In the data rows, 128 means zero.
Some points, one per row:
[123 158 105 131 160 138 114 119]
[160 115  22 117 106 135 122 117]
[163 105 134 111 135 112 134 142]
[ 95 127 240 125 118 107 106 190]
[144 113 130 134 130 110 128 162]
[143  94 171 116  70 142 147 120]
[165  62  99 128 114 104 125 129]
[119 119 149 126 115 115 142 129]
[145 125 120 125 154  94  95 187]
[144  97  30 121 159 108 107 131]
[146 131  18 120 113 156 143  51]
[ 73 172 217 130 150 122  97 169]
[ 79 155 255 130 131 123 138 188]
[181  91  14 112 176  53  79 203]
[141 117 130 141 143  98 125 166]
[113 102 109 123 178  96 110 182]
[102 157 108 141 158 101 106 163]
[157 129  50 118 129 161 126  69]
[156  65 146 115  84 106 125 181]
[ 75 183 148 146 150 131 119 139]
[ 93 187 162 138 145 155 120 121]
[177 141   0 111 165 136 131  90]
Then 10 other points, each followed by its number:
[ 32 255 220 144 242 118  97 190] 0
[132 125 161 123 132  88 108 185] 1
[132 166 109 118 128 175 148  71] 2
[105  61 206 129 181  41 103 255] 3
[ 94 153 164 140 157 122 114 140] 4
[ 90 141  84 143 187  74  81 208] 5
[142 109 162 142 100 143 141 124] 6
[ 89 185  80 144 161 133 115 132] 7
[175  35  31 109 181  44 102 208] 8
[ 68 166 172 148 117 153 131 113] 9
Which two of these numbered points are nearest to each point below, ignoring the 3 directions in which the first points spread most? Their numbers follow each, nearest first.
[ 90 143 164 146 106 142 134 113] > 9 5
[107 160 194 128 196  81 105 216] > 0 2
[107 183 138 124 116 190 152  70] > 2 0
[147 118 115 139 106 152 148  89] > 6 4
[140 103  21 129 115 166 136  47] > 9 5
[147 140  91 126 104 138 129  97] > 1 7
Now 10 new points, numbered from 0 again:
[ 86 130 194 139  39 209 173  38] 0
[114 125 166 129 109 126 144 121] 1
[224   0 169  95  11 140 187  85] 2
[120 152  68 121  90 183 168  25] 3
[103 105 228 130  96 133 139 129] 4
[116 166 161 121  78 212 185  52] 5
[136  98 231 119  90 146 158 130] 6
[136 103 146 116 100 128 122 130] 7
[ 93 177 103 147 127 158 130  82] 8
[135 184  76 122 112 181 147  53] 9
Which two of these numbered points are nearest to each point below, ignoring the 3 directions in which the first points spread most? Their numbers follow each, nearest first.
[ 94 154  80 125 202 108 104 161] > 3 4
[129 118 138 124  86 138 124 142] > 8 7
[163 160  42 119 182  86 101 168] > 9 5
[146 183  71 121 128 170 141  70] > 9 5
[190   8 142 108   2 164 183  45] > 4 1
[104 126 190 140 123 140 128 116] > 4 1
